Each row has a name. Each question is about the rows just above it.

[ 69 -51 -54 -57  10 -75 -58 -89   9 -79  67] = j78
[  43 -110  102  -62   -7   35  -93  113  -68  -35  -97] = j473
[ 69 -51 -54 -57  10 -75 -58  -4   9 -79  67] = j440
Number of entries in [ 69 -51 -54 -57  10 -75 -58]: -> 7
Number of entries in [ 69 -51 -54 -57  10]: -> 5

[ 29 -27 -54 -55  11  24  25  71   4  19 -70  54  68  49  46 -11 -18  27
  -1 -55  44  47  29  40  36  -1 -26 -47 -60 -57  32   3 -60 -71 -16 -26
  54 -34 -44  48  65  41  14  68  -9  73 -43  49  72 -51  39  22  42 -13
 -31 -19  -4 -36  52  54  37 -17   6 -66]  j568
[ -5  24 -37  -3  50  18  49  56  40  11 -34  54  49  24  40   1 -26  53
 -26 -11  38  22   4  13  46  43 -19 -48 -52 -26   4  33 -52 -22 -38 -42
  28  12 -25  32  35  43   0  59 -35  51 -30  15  60 -43  33  23   7   8
 -44 -39 -27   5  61  17  54   9  36 -34]  j507
[-51  49 -75   1  76 -11  57  52  67 -22 -56  66  37  -9  23   2 -76  81
 -80 -19  43  -9 -21  -9  61  73 -58 -99 -97 -33 -22  56 -89 -25 -91 -88
   1  32 -36  28  13  35 -41  61 -89  43 -45 -17  61 -88  13   0 -29 -11
 -89 -93 -67  19  81 -15  62  -4  60 -45]  j3
[  59  -79  -85 -123  -70  -30  -75   46  -26  -33 -110   55   38   31
  -24   48  -36  -10   34 -127   76   28  105  106   44  -57  -75  -31
  -40  -30   98   -3   -8 -100   39   48   52  -64    5   94   77  -42
  -15   27   47   65   17   87   41  -61  -28  -64  101 -104   48   42
   79  -40   20   94  -57 -113  -11  -44]  j442
[  59  -94  -85 -123  -70  -30  -75   46  -26  -33 -110   55   38   31
  -24   48  -36  -10   34   -4   76   28  105  106   44  -57  -75   57
  -40  -30   98   -3   -8 -100   39   48   52  -64    5   94   77  -42
  -15   27   47   65   17   87   41  -61  -28  -64  101 -104   48   42
   79  -40   20   94  -57 -113  -11  -44]  j892
Number of entries in [  59  -79  -85 -123  -70  -30  -75   46  -26  -33 -110   55   38   31
  -24   48  -36  -10   34 -127   76   28  105  106   44  -57  -75  -31
  -40  -30   98   -3   -8 -100   39   48   52  -64    5   94   77  -42
  -15   27   47   65   17   87   41  -61  -28  -64  101 -104   48   42
   79  -40   20   94  -57 -113  -11  -44]: -> 64
Count the entries of [ -5  24 -37  -3  50  18  49  56  40  11 -34  54  49  24  40   1 -26  53
 -26 -11  38  22   4  13  46  43 -19 -48 -52 -26   4  33 -52 -22 -38 -42
  28  12 -25]: -> 39
Count the entries of [ 29 -27 -54 -55  11  24  25  71   4  19 -70  54  68  49  46 -11 -18  27
  -1 -55  44  47  29  40  36  -1]: -> 26
Number of entries in [ 29 -27 -54 -55  11  24  25  71   4  19 -70  54  68  49  46 -11 -18]: -> 17
Count the entries of [ -5  24 -37  -3  50  18  49  56  40  11 -34  54  49  24  40   1 -26  53
 -26 -11  38  22   4  13  46  43 -19 -48 -52 -26   4  33 -52 -22 -38 -42]: -> 36
Count the entries of [-51  49 -75   1  76 -11  57  52  67 -22 -56  66  37  -9  23   2 -76  81
 -80 -19  43  -9 -21  -9  61  73 -58 -99 -97 -33 -22  56 -89 -25 -91 -88
   1  32 -36  28  13  35 -41  61 -89  43 -45 -17  61 -88  13   0 -29 -11
 -89 -93 -67  19  81 -15  62  -4  60 -45]: -> 64
Count the entries of [  59  -79  -85 -123  -70  -30  -75   46  -26  -33 -110   55   38   31
  -24   48  -36  -10   34 -127   76   28  105  106   44  -57  -75  -31
  -40  -30   98   -3   -8 -100   39   48   52  -64    5   94   77  -42
  -15]: -> 43

[ 82  41 -11 -49  76  30  78]  j936
[ 31  31 -91 -13  17 -25 -20]  j696
[-50  -2 -15 -64 -37  31 -32]  j920
[ 45  25 -11  16  16 -11  29]  j410
[-11  -2  56  47   0 -26  17]  j686
[ 68  15 -19 -70  54  61  36]  j876
[-77 -18 -24 -40 -71   5 -93]  j132
[-46 -35  12   5 -24 -12 -55]  j431
[107  43 -82 -57 106  15  64]  j579
[ 82  41 -11 -49  76  61  54]  j534
How many entries does [107  43 -82 -57 106  15  64] have? -> 7
Number of entries in [-77 -18]: -> 2
Number of entries in [-11  -2  56  47   0 -26  17]: -> 7
Count the entries of [-77 -18 -24 -40 -71   5 -93]: -> 7

[-65   7 -16   4  96 -18   8  49] = j248
[ 10  37  -9  60 -79 114  -5  56] = j734
[ -3  55  27 -43  29 -45 -48  21] = j940
[ 37 -14  67 -80 -12 -82 -57 -82] = j613
[-65   7 -25   4  -6   7 -51   7] = j436
[ 33   6  24 -26 -61 -13 -17 -62] = j726
[ 46  33  54 -18 -53  12 -10 -61] = j637
[-65   7 -25   4  96 -18   8  49] = j959
[ 18   9 -25  32 -80  48  -3   8] = j288
How many entries does [ 46  33  54 -18 -53  12 -10] have? -> 7
Number of entries in [ 18   9 -25  32]: -> 4
Count the entries of [ 18   9 -25  32 -80  48]: -> 6
Count the entries of [ 18   9 -25  32 -80  48  -3   8]: -> 8
Number of entries in [-3 55 27]: -> 3
Number of entries in [37]: -> 1
How many entries does [ 46  33  54 -18 -53  12] have? -> 6

